W =
[[62 57 58 67 65 54]
 [91 86 24 60 91 11]
 [63 57 60 70 64 55]
 [78 57 35 66 66 52]
 [61 62 59 59 60 59]]
W[0, 0] -> 62
W[1, 5] -> 11
W[0, 3] -> 67
W[2, 3] -> 70
W[:, 2] -> [58, 24, 60, 35, 59]
W[3, 4] -> 66
W[3] -> [78, 57, 35, 66, 66, 52]
W[1, 3] -> 60
W[1, 0] -> 91
W[3, 0] -> 78
W[4, 4] -> 60

grid =
[[  2   6   6   3]
 [ -4  -2   4  12]
 [  5   2   3 -14]
 [  8  18   0  -5]
 [-13 -15   2  26]
 [ -1   2   7   6]
 [ -8 -10  -8  12]
 [ -1  -7  -1  -6]
 [ -5  -5  -8   8]
 [  2  -2  -1 -11]
 [  1   7  -3   4]]
grid[-11, -4]	2
grid[-5, -1]	12
grid[7, 0]	-1
grid[0, 3]	3
grid[:, -4]	[2, -4, 5, 8, -13, -1, -8, -1, -5, 2, 1]
grid[-9, -1]	-14
grid[2, -3]	2
grid[3, -3]	18
grid[5, -4]	-1
grid[-7, 3]	26
grid[:, 2]	[6, 4, 3, 0, 2, 7, -8, -1, -8, -1, -3]
grid[-5, 2]	-8
grid[10, 2]	-3
grid[6, -3]	-10
grid[-3, -3]	-5
grid[10]	[1, 7, -3, 4]
grid[-7, -2]	2
grid[:, -3]	[6, -2, 2, 18, -15, 2, -10, -7, -5, -2, 7]
grid[-8, 0]	8
grid[-6, 3]	6
grid[:, -1]	[3, 12, -14, -5, 26, 6, 12, -6, 8, -11, 4]
grid[-2, 3]	-11

data =
5  3  7  4  6
5  5  9  4  4
4  6  2  4  3
5  5  2  4  3
3  8  4  3  0
5  7  9  4  1
5  2  7  5  5
Indices start at 0.
(0, 0) => 5
(4, 4) => 0
(1, 1) => 5
(2, 1) => 6
(3, 4) => 3
(3, 0) => 5
(3, 1) => 5
(5, 1) => 7
(3, 2) => 2
(5, 2) => 9

B = [[33, 72, 47, 84, 43, 1, 53, 44, 8, 61], [83, 65, 23, 17, 11, 59, 67, 63, 67, 25], [50, 15, 36, 5, 43, 84, 31, 46, 78, 23], [43, 66, 51, 72, 46, 21, 55, 47, 26, 59], [43, 29, 40, 29, 46, 63, 34, 47, 61, 34]]
B[-5][-10] = 33
B[-5][-5] = 1
B[3][-4] = 55
B[-1][5] = 63
B[3] = [43, 66, 51, 72, 46, 21, 55, 47, 26, 59]
B[-1][8] = 61
B[0] = [33, 72, 47, 84, 43, 1, 53, 44, 8, 61]
B[2][-6] = 43
B[-2][3] = 72
B[4][3] = 29
B[-5][4] = 43
B[2][-9] = 15
B[-1][1] = 29
B[-4][6] = 67
B[:, 8] = [8, 67, 78, 26, 61]
B[-1] = [43, 29, 40, 29, 46, 63, 34, 47, 61, 34]
B[-2][9] = 59
B[4][6] = 34
B[2][-2] = 78
B[3][8] = 26
B[-2][2] = 51
B[-1][-1] = 34
B[-3] = [50, 15, 36, 5, 43, 84, 31, 46, 78, 23]

arr =
[[ -4   7  -5   3  -5 -12]
 [ -4  17 -12   9 -12 -31]
 [ -4   0   0   0   0  -1]
 [ -4   4  -3   2  -3  -8]
 [ -4   4  -3   2  -3  -7]]
Indices start at 0.
(0, 0): -4
(4, 4): -3
(3, 1): 4
(4, 0): -4
(0, 3): 3
(2, 3): 0
(4, 1): 4
(1, 3): 9
(2, 5): -1
(3, 4): -3
(4, 2): -3
(3, 3): 2
(0, 4): -5
(0, 5): -12

a = array([63, 75, 81, 78, 90, 82, 83, 82, 27, 45, 76, 81,  1, 57])
a[-14]	63
a[-4]	76
a[-13]	75
a[13]	57
a[7]	82
a[9]	45
a[6]	83
